In the data rows, 128 means zero.
Here are some points, one per row:
[144 091 154 139 145 179 147 100 134 183 093 065 149 064 155 162 144 134
 144 170 090 144 138 112 133 128 093 077 177 089 150 121]
[168 078 119 134 102 177 146 145 201 086 142 151 098 184 110 093 177 105
 164 111 116 127 155 097 112 116 111 177 122 141 168 167]
[075 085 175 103 140 172 129 136 074 118 197 056 148 126 191 091 108 115
 123 113 171 107 138 152 078 136 152 087 149 145 085 150]
[034 155 083 133 154 066 084 066 090 139 136 149 128 089 092 140 033 105
 184 137 121 162 148 188 116 059 170 188 130 070 084 093]
[119 192 132 144 047 087 102 055 171 107 139 122 071 119 166 093 094 098
 172 199 187 145 063 117 129 106 120 148 143 084 162 156]
[210 119 176 056 168 114 179 183 133 076 170 162 141 060 066 156 141 130
 240 148 078 129 103 115 147 109 101 169 125 162 112 221]
[148 122 099 122 187 070 146 173 191 130 138 132 139 065 152 046 063 118
 101 071 171 125 077 093 179 047 113 095 065 149 147 065]
[085 110 105 066 164 119 078 139 097 063 058 083 106 103 063 130 202 062
 051 123 107 116 177 058 097 112 178 145 163 071 100 122]
[072 147 145 128 154 100 161 103 078 106 136 094 174 180 093 060 127 171
 166 170 080 176 170 144 157 217 108 091 144 093 172 040]
[077 080 135 184 074 082 050 232 156 183 228 113 155 133 097 159 127 094
 118 146 137 088 188 151 124 193 087 168 142 155 190 127]
[085 055 167 126 179 123 143 141 164 114 144 160 182 098 076 187 175 098
 093 137 121 170 061 059 166 171 111 165 105 134 193 114]
[131 081 070 067 091 171 240 137 097 152 155 180 159 170 095 137 100 102
 108 181 094 094 203 112 114 091 157 134 155 086 137 172]
[136 158 065 160 146 150 114 154 097 010 103 115 115 075 194 129 217 115
 175 091 105 142 110 183 173 100 077 141 170 131 165 111]
[255 103 129 134 070 104 134 157 150 111 101 100 123 167 128 132 114 105
 070 093 125 084 143 160 127 122 100 081 096 095 114 133]
[101 015 134 110 149 056 100 026 151 138 101 134 073 077 231 170 157 148
 115 136 112 116 103 230 141 154 099 139 071 080 044 146]
[152 122 106 171 077 099 139 074 078 160 071 126 160 198 150 084 088 146
 168 102 210 138 120 095 158 073 108 172 125 172 055 160]
[095 172 151 050 146 091 162 024 144 182 174 126 125 111 111 193 141 114
 112 116 145 164 158 102 224 191 110 142 154 104 120 118]
[039 150 114 135 154 016 171 151 178 112 167 139 091 233 086 154 146 131
 092 149 188 164 094 151 176 095 178 117 096 129 182 177]
[181 151 102 120 154 140 118 098 112 166 185 141 166 156 127 175 124 145
 138 093 122 046 089 147 074 097 185 193 154 094 131 047]
[190 140 139 110 063 117 159 172 068 082 159 146 225 056 211 119 061 093
 077 129 196 189 168 153 205 131 174 074 186 093 126 137]
[106 150 174 116 081 139 080 143 085 113 134 131 181 131 131 185 115 137
 125 110 143 092 020 175 104 144 122 102 131 146 139 099]
[128 207 131 075 149 064 070 103 174 143 191 054 161 101 148 087 165 205
 176 131 129 074 159 122 079 140 139 129 116 209 126 206]
[171 127 107 156 146 162 148 085 202 064 115 105 207 175 129 159 157 144
 082 129 112 162 156 213 095 111 162 093 127 165 152 163]
[090 139 139 122 112 136 183 135 173 146 132 144 104 087 182 085 122 139
 067 133 123 101 187 171 194 179 174 178 080 163 088 105]
[161 079 162 154 121 112 126 081 108 136 219 089 113 129 157 181 117 254
 107 084 096 165 160 088 153 133 117 103 131 147 071 167]
[144 151 055 149 154 075 082 090 092 129 168 149 214 158 118 159 179 166
 099 109 190 203 177 079 098 163 101 068 113 115 078 103]
[104 132 202 160 087 119 157 073 148 083 077 180 101 121 092 112 150 058
 049 165 158 091 058 121 107 143 085 102 180 137 027 115]
[150 158 216 127 196 067 191 119 154 179 133 130 207 154 180 113 207 087
 078 191 063 131 189 156 017 078 108 128 133 118 152 082]
[150 098 132 131 093 117 061 067 096 109 110 149 162 162 151 062 193 126
 082 168 080 125 153 143 219 144 193 129 178 026 139 145]
[135 123 155 145 228 109 211 133 107 073 110 131 107 133 177 132 138 143
 092 095 171 161 056 188 078 138 193 107 115 086 226 125]
[109 096 144 159 222 184 158 136 121 160 180 134 112 140 145 132 036 135
 146 131 119 163 118 086 131 095 056 126 119 123 146 059]
[096 163 169 138 141 190 139 162 115 133 100 058 073 109 106 086 139 180
 137 135 109 086 182 116 090 147 159 084 085 094 098 076]
[117 175 104 106 196 178 105 177 123 160 165 092 131 072 140 118 122 178
 105 172 158 090 073 097 188 123 093 090 154 083 143 124]
[065 061 161 112 154 144 117 209 073 074 142 142 133 190 200 203 136 167
 120 088 129 117 113 110 100 107 237 135 070 128 137 219]
[105 172 160 137 139 147 162 137 057 173 153 140 069 118 138 143 130 108
 097 113 106 095 108 141 153 146 118 158 154 200 123 123]
[147 134 083 163 152 085 108 087 143 100 181 140 068 090 180 127 196 115
 132 184 161 107 143 097 139 026 153 088 156 132 171 063]
[069 131 166 136 109 158 126 196 145 177 142 146 109 216 152 148 216 073
 174 164 113 152 160 156 176 108 183 108 116 098 057 087]
[138 150 086 098 157 046 137 184 120 126 121 156 140 069 153 191 154 172
 157 152 154 083 142 100 125 217 134 166 156 138 063 103]
[149 141 111 063 141 211 115 113 121 166 092 100 137 162 131 062 138 096
 103 129 095 193 044 096 126 202 094 150 146 121 139 149]
[121 125 086 053 128 150 159 134 119 048 060 114 111 136 157 146 078 122
 181 116 060 144 137 081 152 123 138 086 159 171 109 095]
[161 089 081 190 165 193 159 170 080 182 205 154 140 160 097 058 147 055
 120 129 165 171 110 118 057 131 137 104 130 126 081 195]
[108 148 212 157 180 121 098 141 190 099 093 164 196 172 154 076 096 092
 179 087 158 078 156 084 139 134 082 125 184 142 123 115]
[156 121 161 032 146 097 070 123 158 117 125 174 180 051 110 070 077 078
 174 135 172 138 173 117 134 182 168 113 145 132 150 090]
[118 130 096 119 078 097 199 126 075 149 076 147 176 118 134 149 159 180
 065 056 111 080 115 078 131 114 098 144 196 188 143 144]
[131 191 065 154 100 152 120 182 170 121 113 122 211 081 090 134 135 138
 105 189 101 132 078 120 160 137 146 120 071 171 056 067]
[127 140 108 104 148 151 096 108 174 181 039 146 137 099 107 107 136 149
 172 129 116 178 182 117 189 058 206 088 088 135 129 167]
[072 168 173 139 056 155 147 127 087 067 113 077 097 132 144 146 099 098
 152 171 090 085 185 091 059 091 101 119 092 230 135 104]
[069 073 070 195 076 116 089 173 153 158 086 084 156 104 170 110 112 148
 185 109 154 080 121 111 123 123 139 101 225 092 125 126]
[158 085 139 125 117 149 114 101 130 093 132 154 108 082 107 101 134 193
 194 211 108 129 112 149 132 131 127 118 085 094 141 145]
[169 121 124 193 077 134 075 076 104 154 166 096 104 090 115 040 149 144
 075 083 091 129 149 079 119 163 180 127 062 123 173 123]
[119 138 171 152 075 105 144 209 232 135 108 093 064 122 127 108 089 128
 145 134 060 142 086 037 144 117 183 164 126 077 090 119]
[159 059 111 178 169 140 131 115 143 118 076 102 181 180 085 190 104 103
 162 158 153 055 202 102 227 127 075 109 136 144 108 178]
[136 117 126 095 137 104 060 160 118 167 049 164 120 235 148 071 153 182
 147 145 141 165 116 089 089 140 061 175 131 144 141 101]
[130 164 161 074 138 120 108 085 221 082 175 124 105 165 132 110 077 069
 042 067 126 156 127 128 096 101 124 112 152 189 135 103]
[082 175 149 184 152 110 197 181 107 119 111 155 124 074 098 122 071 152
 043 060 133 095 174 113 179 129 122 158 154 163 173 111]
[112 093 172 138 120 084 150 155 080 108 157 126 136 097 066 098 194 103
 144 153 159 151 081 085 165 135 134 092 051 167 145 102]
[108 131 104 045 028 082 133 148 089 201 107 043 152 134 078 111 143 100
 144 158 146 179 094 086 071 116 147 085 086 136 180 141]
[185 181 122 138 161 125 103 200 138 201 091 223 097 200 098 157 142 148
 114 078 171 097 167 132 087 147 111 150 082 072 132 101]
[133 147 159 166 096 132 109 078 130 067 142 228 122 114 159 155 135 152
 151 132 134 081 157 070 073 217 082 075 078 102 180 202]
[159 219 112 140 100 136 125 175 149 157 199 112 062 095 050 103 136 170
 090 106 129 102 116 215 200 126 145 065 176 131 138 142]
[091 115 083 166 136 147 097 166 152 124 086 156 201 099 143 105 137 133
 088 119 136 085 110 190 121 128 092 193 085 122 191 126]
[143 135 123 109 132 109 125 095 057 157 153 092 106 151 089 125 137 128
 113 167 096 068 069 137 150 080 130 179 175 091 106 153]
[097 029 050 091 083 216 125 150 117 103 150 164 050 191 086 088 115 177
 098 191 094 166 135 192 124 147 018 127 146 118 164 133]
[042 063 084 095 119 169 175 087 169 134 124 114 161 100 129 143 181 197
 129 107 154 108 155 175 101 136 116 141 126 093 063 116]
[149 128 148 090 060 153 150 151 127 105 109 087 105 178 113 156 077 169
 165 084 175 113 112 117 093 127 133 097 131 050 120 060]
[163 104 142 103 132 141 122 123 047 049 117 134 183 141 099 092 138 126
 157 170 119 065 086 141 118 121 178 227 073 160 097 096]
[152 192 100 140 149 114 099 082 136 102 148 101 101 118 138 162 105 079
 113 126 149 171 228 083 147 160 090 200 096 162 093 133]
[119 127 194 114 118 112 161 137 150 147 164 160 147 162 175 097 104 182
 115 087 065 164 097 107 157 074 080 160 125 156 123 124]
[150 188 070 098 124 202 119 124 147 147 142 133 109 039 195 204 129 169
 120 135 149 157 147 060 125 131 140 148 087 078 141 133]
[067 179 135 092 172 148 105 120 115 149 077 166 065 121 133 112 098 138
 065 198 185 094 104 133 099 140 143 086 157 152 096 188]
[102 154 227 150 101 194 096 115 109 174 093 091 108 068 104 154 193 072
 163 043 164 201 203 201 183 087 119 193 094 122 179 138]
[187 108 236 112 094 121 053 174 053 099 094 167 073 127 064 188 124 138
 123 121 148 165 133 179 101 145 090 056 150 105 115 145]
[160 159 082 119 106 152 129 108 122 108 202 137 111 131 143 101 205 118
 125 137 118 132 111 159 149 123 114 176 061 177 083 090]
[093 129 124 159 142 170 205 095 164 147 050 069 105 169 145 125 160 144
 152 122 157 118 083 115 122 224 141 070 081 126 146 131]
[155 089 158 094 132 173 110 100 163 125 165 031 149 132 080 140 076 087
 093 075 193 074 089 079 147 137 135 190 112 075 152 177]
[099 091 111 096 107 110 184 117 144 104 152 134 135 098 093 056 108 127
 134 127 184 138 133 145 133 129 093 116 189 175 143 113]
[098 143 104 071 095 084 135 147 115 109 084 067 110 105 130 118 152 183
 156 103 141 235 155 136 068 107 071 195 176 087 134 188]
[055 147 097 091 102 163 078 125 138 089 189 198 201 212 199 158 080 078
 182 053 021 155 087 144 111 136 121 091 079 057 162 146]
[213 159 133 138 065 081 182 145 148 109 094 134 125 154 153 218 125 167
 076 162 115 149 101 086 147 075 121 159 121 118 169 086]
[113 146 147 164 130 123 154 084 089 171 164 165 138 119 075 140 162 105
 156 051 088 037 128 086 093 023 073 106 107 039 121 136]
[093 093 069 135 134 186 049 092 053 120 121 105 079 134 155 147 117 066
 101 095 072 164 139 107 141 147 134 129 085 174 081 113]
[183 098 075 145 217 031 145 170 058 128 127 085 034 155 129 092 112 067
 172 111 105 106 149 121 155 143 087 048 076 119 092 097]
[129 089 139 096 066 126 170 134 136 137 099 169 123 117 088 119 115 134
 188 081 153 085 130 208 122 122 135 148 098 123 152 061]
[135 104 101 171 149 121 154 091 135 096 098 169 096 059 025 143 065 156
 124 084 116 219 155 144 030 184 210 141 098 116 120 121]
[127 168 142 225 103 086 134 117 157 091 103 098 166 156 133 148 071 083
 110 185 076 140 090 152 156 165 117 124 092 126 065 152]
These points spread out most along one direction. Take the direction at right angles to it along which they spread out most. Go by this last direction. Where along it does each point below lie, from 0 to 99? 50 is the average, and the first point above lies past it. One standard deviation of the points above along it is 16.
[155 179 162 163 189 137 067 166 120 116 118 149 120 120 110 068 128 180
 113 090 063 180 116 127 155 156 145 153 212 109 051 150] --> 59
[105 094 085 171 160 153 068 122 105 147 071 123 107 112 126 148 174 095
 150 097 163 172 107 118 095 074 123 107 147 157 139 174] --> 61
[186 115 172 186 114 131 138 096 124 156 168 167 087 103 196 058 138 157
 163 142 176 135 162 069 129 150 231 210 224 172 148 099] --> 55
[150 141 096 033 094 081 151 155 141 211 116 173 067 100 205 101 154 052
 164 067 107 094 126 167 117 178 105 079 113 145 097 165] --> 55
[094 093 091 237 063 105 122 116 137 154 141 146 128 090 119 190 103 093
 145 133 042 149 110 146 044 121 120 097 184 149 160 139] --> 47
[137 070 119 098 173 086 030 130 178 092 087 135 116 134 097 123 081 160
 046 163 046 064 150 154 091 084 145 125 117 126 181 193] --> 46
[136 161 124 158 146 131 151 064 150 182 100 173 150 152 040 139 139 146
 195 077 090 097 061 143 187 148 205 079 175 223 156 155] --> 39
[163 221 108 204 175 121 227 153 106 113 113 073 141 134 159 117 075 068
 145 183 137 097 123 183 114 168 108 203 125 079 148 231] --> 38
[118 157 155 139 107 208 118 110 083 180 121 229 134 125 125 121 081 164
 123 237 165 136 141 118 125 046 104 087 045 164 134 165] --> 46
[180 079 149 124 138 161 136 174 222 183 155 107 142 098 118 159 111 108
 143 165 171 194 086 146 097 097 114 139 168 140 020 105] --> 48
[172 082 101 120 153 123 116 114 127 192 101 131 089 161 188 221 108 060
 130 171 125 099 119 125 125 181 183 149 181 197 217 070] --> 43
[168 100 155 111 156 158 073 129 074 173 088 025 153 170 130 148 087 193
 134 150 128 147 123 233 129 098 114 122 108 179 158 103] --> 55
[118 187 098 122 119 185 128 107 201 039 170 125 095 189 086 161 165 126
 154 130 192 086 151 141 116 120 108 114 184 144 129 078] --> 42
